2.5  0.1  -6.5  30.3  -22.0  -15.5  51.2  0.0  -38.5
16.4  36.6  -37.4  46.9  -20.7  -34.9  67.8  -33.8  -43.4
-2.0  -19.2  13.0  20.7  -19.1  -1.7  47.4  14.2  -40.1
-21.1  46.7  -56.0  -0.5  23.6  -51.4  22.4  -36.5  -9.3
->
-2.0  -19.2  13.0  20.7  -19.1  -1.7  47.4  14.2  -40.1
2.5  0.1  -6.5  30.3  -22.0  -15.5  51.2  0.0  -38.5
16.4  36.6  -37.4  46.9  -20.7  -34.9  67.8  -33.8  -43.4
-21.1  46.7  -56.0  -0.5  23.6  -51.4  22.4  -36.5  -9.3

2.3  19.6
-37.7  -74.1
-59.1  51.6
->
-37.7  -74.1
2.3  19.6
-59.1  51.6

-56.7  -2.6
-39.5  -1.5
-34.3  -33.5
->
-34.3  -33.5
-56.7  -2.6
-39.5  -1.5

7.5  -9.1  -2.0  29.6  -0.3  23.7
3.5  -4.5  -3.8  0.9  -10.9  -6.6
58.5  19.1  -41.6  29.1  -3.6  7.5
37.3  -13.7  -31.3  17.4  4.2  4.1
21.3  -2.9  -11.4  -14.0  -27.3  7.7
->
37.3  -13.7  -31.3  17.4  4.2  4.1
7.5  -9.1  -2.0  29.6  -0.3  23.7
3.5  -4.5  -3.8  0.9  -10.9  -6.6
21.3  -2.9  -11.4  -14.0  -27.3  7.7
58.5  19.1  -41.6  29.1  -3.6  7.5

-8.5  36.0  17.5  18.9  -40.9  -21.1
-4.8  15.7  14.8  19.0  -39.6  -7.8
-10.7  32.9  17.2  24.3  -42.1  -15.8
-28.0  18.6  0.1  43.7  -2.0  16.7
32.5  -19.9  -0.2  -51.6  3.4  -20.8
21.9  -23.6  22.5  -2.2  -69.8  -4.7
-38.2  23.1  -2.2  57.8  3.4  24.7
-22.3  20.0  -19.7  8.0  59.8  8.3
-29.0  25.5  -12.1  27.3  36.9  11.7
32.2  -5.9  -2.8  -61.4  16.7  -32.8
-28.3  1.7  -1.1  51.4  -5.3  31.9
->
21.9  -23.6  22.5  -2.2  -69.8  -4.7
32.5  -19.9  -0.2  -51.6  3.4  -20.8
32.2  -5.9  -2.8  -61.4  16.7  -32.8
-28.3  1.7  -1.1  51.4  -5.3  31.9
-4.8  15.7  14.8  19.0  -39.6  -7.8
-28.0  18.6  0.1  43.7  -2.0  16.7
-22.3  20.0  -19.7  8.0  59.8  8.3
-38.2  23.1  -2.2  57.8  3.4  24.7
-29.0  25.5  -12.1  27.3  36.9  11.7
-10.7  32.9  17.2  24.3  -42.1  -15.8
-8.5  36.0  17.5  18.9  -40.9  -21.1

-43.8  51.2  -52.2
34.3  -30.9  31.1
-28.4  7.4  -28.3
-58.0  -2.7  8.2
8.5  -16.5  38.8
-68.0  -4.2  2.7
52.7  -40.9  11.8
->
52.7  -40.9  11.8
34.3  -30.9  31.1
8.5  -16.5  38.8
-68.0  -4.2  2.7
-58.0  -2.7  8.2
-28.4  7.4  -28.3
-43.8  51.2  -52.2

-46.0  -33.3
19.1  6.8
24.4  5.7
-20.3  -26.7
-45.9  -24.1
-0.5  -12.5
-69.5  -33.0
-57.3  -34.6
12.3  -14.4
-27.6  -24.2
-69.2  -27.6
->
-57.3  -34.6
-46.0  -33.3
-69.5  -33.0
-69.2  -27.6
-20.3  -26.7
-27.6  -24.2
-45.9  -24.1
12.3  -14.4
-0.5  -12.5
24.4  5.7
19.1  6.8
